One vector is turned by the same rotation once a tick. Each row is the vector after some number of ticks, and that number follows the row.
The counts run from 0 to 280.
-11.0; -1.2; 7.4; 18.1; -6.4; 11.1; -8.4; 18.4; 6.2; -20.7; -9.8; -0.2; 6.5; 14.1; -13.3; 13.9; -26.9; -0.9; -26.1; 28.6; 11.9; 3.1; 12.1; 9.0; 1.4; 9.2; 0.2; -3.0; 17.3; 24.0; 17.5; 2.8; 0.1	227
-5.8; 19.4; 15.3; -10.7; 9.2; 5.9; 7.5; -2.2; 22.1; 1.2; -10.1; -12.5; -6.8; -20.6; 3.8; -0.3; -4.8; -17.3; -0.9; 30.7; 2.1; -25.1; 6.5; -24.1; 23.2; -10.5; -14.4; -1.5; 12.8; 13.4; -17.2; -0.1; 10.4	137
-8.7; -21.4; 11.1; 8.7; -0.3; 4.6; 3.2; -10.2; 35.3; -7.5; 2.8; 4.9; -19.6; 10.3; 9.2; 7.1; -24.2; -16.0; -5.3; 26.2; -7.5; -6.3; -18.9; 11.6; 25.0; 11.9; 5.7; 13.1; 2.3; -6.8; -10.3; -1.7; 15.3	150
-26.3; -14.9; -13.7; -3.0; -11.7; 16.9; -2.4; -12.3; 3.8; 4.4; -24.6; -1.1; -8.5; -15.0; -30.8; -10.7; 16.5; 21.6; 3.1; 10.4; 7.5; -2.6; -5.6; 15.2; -3.2; 21.3; -5.7; -11.9; 10.2; -10.0; -18.9; 16.4; 19.8	145
3.5; -7.0; -32.7; -18.9; -3.2; 30.0; -10.9; -5.0; 0.5; -22.2; -0.6; 11.9; -24.0; 10.7; -3.2; 3.9; 5.4; 28.7; 6.0; 1.3; 7.6; 9.2; -16.0; 7.9; -15.8; 0.5; 0.1; 6.5; 7.4; -1.6; -21.6; 6.9; 6.9	161
15.9; -20.8; 0.2; 4.0; -5.3; 11.7; -10.1; 9.0; -19.6; 4.1; 13.3; -3.3; -2.8; -4.1; 3.7; -2.8; -6.4; -9.1; 16.1; -32.2; -18.3; 0.5; 4.4; 4.8; -11.9; 2.3; -7.3; -26.3; -12.9; 1.7; 35.3; 11.2; 9.8	186
-10.6; -0.3; 1.2; -15.6; -24.7; 4.9; 6.4; 12.6; -11.1; 7.9; 23.5; 18.5; -9.7; 9.5; -7.6; -0.6; -2.5; -4.6; 6.2; 10.6; 11.1; -0.3; -17.5; 16.0; -3.0; 17.6; -8.4; 1.6; 0.4; 48.1; -7.0; 3.2; -11.0	77
17.8; 16.4; -2.3; 6.7; 15.9; -16.9; -9.2; -5.8; -17.0; 3.3; -4.9; 0.5; 5.8; 3.1; -10.9; -4.6; 5.0; -16.7; -5.8; 1.6; 12.6; 3.5; 34.9; -11.7; 5.3; 12.6; 23.5; -29.3; 5.1; -23.9; -5.4; -5.5; -5.0	126
-10.8; 20.7; 17.2; -9.8; 17.1; 0.9; -0.8; -3.1; 8.8; -17.3; -34.8; -5.1; -2.4; -20.2; -5.7; 6.2; -3.0; 10.9; -22.4; 15.6; -11.4; 6.7; -0.4; 13.0; -7.3; -9.6; 1.4; 14.8; -8.9; -11.6; -17.1; -6.5; -11.9	41
-5.9; 16.0; 4.2; -4.7; -2.1; -4.5; -9.7; 5.8; 8.7; -1.8; 12.5; 0.6; 24.0; 19.1; -20.1; -4.4; -8.3; -9.4; -23.7; 18.6; -1.7; 6.1; 6.4; -5.5; 28.8; -5.7; -0.1; 19.8; 25.4; 11.5; -25.8; -13.4; -10.5	59
0.5; 0.1; -25.6; -25.9; 3.4; 11.0; -0.1; -3.7; -10.7; -23.6; 1.7; 18.5; -6.7; 21.6; -5.4; 10.7; -10.3; 31.3; -3.7; -9.9; 4.4; 16.4; -14.3; 7.9; -28.6; 11.1; 11.5; -0.6; 10.9; -12.8; -8.8; 0.7; 10.2	160
-11.9; -2.0; 13.8; -18.0; 18.8; 13.3; -4.1; 8.5; 15.2; -1.1; 1.8; -2.0; -5.7; -3.4; 11.9; 21.6; -15.2; 1.2; 4.6; -8.9; -29.7; 1.9; -41.1; -7.0; 3.2; -8.4; -16.9; 29.6; 13.4; -3.8; 0.8; -12.0; 3.4	255
20.7; 20.2; 6.8; -12.6; 1.9; -16.7; 22.9; -9.0; -22.6; 22.6; -18.3; 11.2; -7.2; -7.6; 5.1; -8.0; 6.6; -22.5; 27.6; -2.7; 12.9; 2.4; -12.6; -10.4; -1.3; 3.0; -0.2; -16.3; -3.3; -8.9; 13.6; 2.8; -2.5	276
17.5; -2.0; -16.0; -6.5; 8.1; 12.9; -1.6; -9.5; 12.9; 15.1; -22.9; 6.5; 12.4; 1.7; -7.9; 9.4; -27.6; 3.2; 6.8; -7.4; -19.4; -0.5; -20.6; 23.7; 10.7; -2.9; -19.8; -0.5; -26.1; -21.8; -0.8; 1.9; -10.3	268
4.3; 12.2; -4.6; -14.5; -7.4; -2.0; 5.9; -3.3; -15.5; -26.4; -26.2; 6.7; 24.0; -0.6; -8.2; -4.2; -20.6; 20.6; 5.8; -6.0; 5.4; 16.4; 23.9; 1.0; -22.4; -1.8; -0.1; -14.1; -20.9; -13.7; 3.8; -8.7; -5.3	38
-1.5; 2.5; 25.7; 27.9; 4.2; -6.9; 8.8; 5.7; 12.3; 4.6; -3.6; -6.9; -16.9; -20.4; 15.6; -13.6; 8.4; -16.2; -12.2; 8.2; 14.1; -7.0; 15.6; -4.1; 18.9; -5.4; -1.9; -5.3; -19.9; 10.8; 17.8; 3.6; -9.7	32
-5.2; -17.2; -0.8; 16.2; 17.1; 13.1; 15.7; -6.3; 11.9; 16.8; -6.7; -1.5; -24.3; 6.3; 0.9; -2.2; -12.7; 13.4; 3.4; 10.6; -12.9; -7.0; -5.3; 11.2; 15.1; 9.5; 19.9; 26.8; 15.0; -15.7; -1.7; -3.8; 37.2	70
26.0; 2.3; 9.0; -8.8; -17.3; 1.7; -5.6; -11.1; -20.5; -2.0; 3.5; 6.5; -5.9; -11.6; 2.4; -22.9; 21.8; -28.4; 16.9; 8.0; -1.6; 11.3; -12.5; 15.5; 7.6; -13.6; -5.3; 28.7; -7.1; 1.5; -0.9; -12.7; -14.7	195
-2.6; 3.1; -18.8; -1.4; 24.6; 8.9; -9.9; 2.0; 20.1; 4.2; -15.4; 11.2; -16.0; 8.7; 3.9; 11.8; -12.1; 18.8; -19.2; 2.3; 15.9; 11.3; -29.9; 3.9; 7.5; 4.5; -0.5; 8.0; 9.0; -13.4; -19.4; 3.9; -15.6	163
18.5; -7.2; 1.9; 7.7; 18.9; 4.4; 6.0; 1.3; 2.2; 19.3; -32.0; 4.8; -0.1; -7.6; 0.2; -4.7; -20.8; 10.4; 12.7; -21.6; -17.5; -7.7; 4.5; -2.5; -2.5; -2.3; -7.1; -22.0; -25.7; -23.1; 21.0; 0.7; 10.1	188
3.7; -30.1; -7.8; -9.8; 5.4; -5.7; 1.8; -0.6; -11.4; 17.7; 30.4; 8.8; 14.6; 28.8; -6.0; -11.5; -9.4; 8.8; -2.3; -17.8; 7.5; -0.4; 4.3; -10.2; 5.5; 15.3; 21.6; -6.6; -9.4; -9.7; -5.3; -22.8; -3.1	248
-1.6; -27.1; 2.2; 4.1; -0.6; -11.6; 0.7; 1.7; 2.3; 11.5; 34.7; 7.6; 0.4; 23.8; 21.1; 10.5; -18.0; -11.1; 0.7; -14.3; 16.2; 5.4; -14.1; -11.4; 15.9; 18.6; 11.7; -6.8; 3.3; -3.3; 22.5; -9.8; -10.2	168
22.9; 2.7; 2.2; -9.4; -3.1; -7.9; 19.3; -6.1; -17.1; 3.4; 5.4; 3.8; -7.2; -1.6; 20.5; -26.9; 24.3; -7.5; 18.7; 10.9; 1.5; -21.6; -5.3; -19.8; 7.7; -12.4; -7.8; -14.7; -17.4; 1.8; 19.0; -17.4; 11.4	19
-3.3; 14.4; -45.5; 11.1; 11.6; -3.7; 4.5; 14.8; 4.5; 10.3; 29.8; -7.7; -15.0; -3.1; 10.7; 4.4; 10.9; 31.4; -4.5; -8.4; 0.5; 7.3; 1.3; -3.2; 10.3; 2.7; 5.1; 22.1; 13.8; 3.3; 5.6; 3.2; -4.9	85
0.9; -34.3; -16.0; -17.7; -3.0; 7.0; -4.0; -6.6; -18.3; 10.8; 28.8; 4.2; -3.2; 19.4; -8.1; -19.6; 8.0; 17.1; 12.2; -27.3; 7.9; 1.1; 9.7; -0.6; -6.3; 8.5; 7.7; -4.3; -9.0; 3.9; -15.0; -17.1; -1.7	249
-25.7; -2.6; 2.3; 6.5; -2.9; -17.0; -2.9; -4.9; -9.3; 2.6; -3.8; -15.9; 29.8; -5.6; -29.0; 7.9; -4.9; 6.8; -16.1; -0.8; -15.4; 16.6; 20.5; 22.1; 3.6; 17.5; 11.8; -3.3; -4.9; -20.1; -6.9; -14.7; -12.9	130
2.8; -2.4; 3.2; 6.7; 3.9; 1.3; 2.1; 11.5; 14.1; 6.4; 4.8; -15.4; -9.1; -16.2; 19.7; 16.4; 3.6; -8.7; 1.2; 18.2; -9.9; -27.3; -16.5; 6.9; 15.1; -11.8; -23.5; 4.3; -15.4; 19.0; 27.4; -3.3; -12.2	15
3.7; -1.8; -4.3; 13.4; 1.2; 1.5; -7.1; 22.7; -27.3; 44.0; 17.2; 2.1; -6.9; -4.7; -11.1; -15.7; 25.2; 6.5; 3.6; -12.8; 6.5; -13.4; 2.0; -2.6; 0.6; 6.0; 0.3; 3.3; 4.8; 21.3; 15.4; 5.8; 1.9	262
14.0; 1.8; -36.4; 8.3; -0.7; 7.5; -16.6; 9.3; 14.6; -5.4; 7.7; -9.7; 17.0; -2.6; 2.2; 32.4; -12.6; 1.6; 0.5; 3.1; -0.5; 6.2; -10.0; 18.3; 7.0; 1.6; -26.3; -7.6; -10.6; 1.4; 20.8; 5.9; -25.8	13
-9.9; 0.0; 3.4; -7.1; -3.4; -19.8; 17.4; -5.2; -19.1; 5.4; -15.5; 4.3; 4.2; 15.5; -17.5; -11.8; 3.6; -3.2; 4.1; 8.2; 4.7; 2.0; -4.5; -10.2; 3.1; 20.8; 15.1; -20.9; 25.7; -23.7; -10.8; 0.7; 27.8	142
7.7; -8.1; 6.6; 8.2; -0.9; -3.6; -9.0; 16.1; -18.2; 8.6; 11.9; 6.1; 12.4; 2.8; 2.8; 2.0; -17.3; -16.7; -0.7; -40.6; -11.5; 12.0; -8.8; 2.4; -11.4; 7.1; -1.9; -23.3; -4.4; 0.9; 42.9; 9.1; -2.9	185
27.4; 11.2; -13.5; -26.1; 9.1; 18.3; 7.7; 5.8; -2.3; 5.7; 5.1; 16.5; -28.5; 1.2; 20.6; 5.7; 1.4; -12.7; 28.6; 4.1; 4.6; -20.4; -20.9; -13.5; -0.5; -6.9; -0.6; -9.6; -0.3; 17.9; -4.6; 4.1; 8.2	2
20.4; 30.4; -9.8; -8.4; -3.5; -18.0; 14.8; 3.1; -27.1; 21.2; -18.1; 14.9; 7.2; 0.3; -3.3; 1.9; -2.4; -4.8; 12.0; -15.3; 12.0; 16.4; -2.6; -3.9; -12.1; 5.7; 8.2; -30.5; -3.4; -7.3; 18.7; 7.0; -7.7	277
-14.9; -0.5; -10.1; 10.6; -5.6; -11.2; 9.2; -22.1; 2.4; -15.1; -10.9; -8.3; 11.1; -1.0; -1.2; -13.0; -6.7; 6.0; 2.0; 1.3; 3.6; 20.8; 3.2; -7.1; 18.1; 11.3; 7.9; 1.6; 21.6; -44.1; 1.8; 0.5; 18.8	222
-22.8; 1.7; 2.3; -6.9; 5.4; 7.6; 6.5; -1.1; 19.6; 21.3; -15.5; -0.4; -10.3; -8.2; -20.6; 4.8; -17.0; 13.4; 3.1; -13.1; -8.9; -5.8; -2.9; -7.7; 3.3; 22.1; -6.2; -26.6; 9.8; -2.9; -5.6; 27.7; 26.5	66
-16.4; -4.3; -14.1; -20.9; -4.7; 17.6; -9.2; 11.4; 8.5; -1.5; 22.3; -9.1; 6.9; -4.4; -8.0; 13.5; -8.2; 27.6; 6.6; -18.7; -15.7; 12.4; -9.3; 3.9; -3.5; -6.8; -21.3; 24.8; 3.2; 21.0; -11.5; -5.0; -12.2	253
2.1; -6.9; -34.4; 3.6; -5.2; -10.3; -3.9; 0.6; -25.5; 2.5; 20.1; -6.8; 8.7; 12.2; -2.0; 8.1; 19.3; 6.4; 8.3; -16.5; -5.7; 13.5; -16.9; 20.2; -10.3; 9.9; 13.0; 2.5; -0.3; -20.4; 12.3; -5.2; -8.5	9
8.4; 9.2; 7.1; -22.9; 0.2; -5.9; -4.1; -6.0; -4.6; -21.0; -12.6; -1.6; 17.7; 7.1; -14.6; 13.8; -15.8; -23.9; -10.8; 24.1; 4.2; -10.4; 0.0; -2.7; 0.0; 8.2; -7.9; -44.5; -5.3; -6.8; -3.7; -2.4; -2.5	214
-0.4; -15.3; 5.9; 10.8; 20.8; 15.1; -8.4; 22.2; -5.4; 9.8; 24.7; 3.1; -24.8; 9.5; 5.1; -4.2; 8.1; 2.7; -16.6; 3.4; 15.8; -14.2; 12.3; -10.4; 0.8; 5.8; 19.9; 6.1; 9.1; 30.1; 0.8; -7.0; -4.7	245
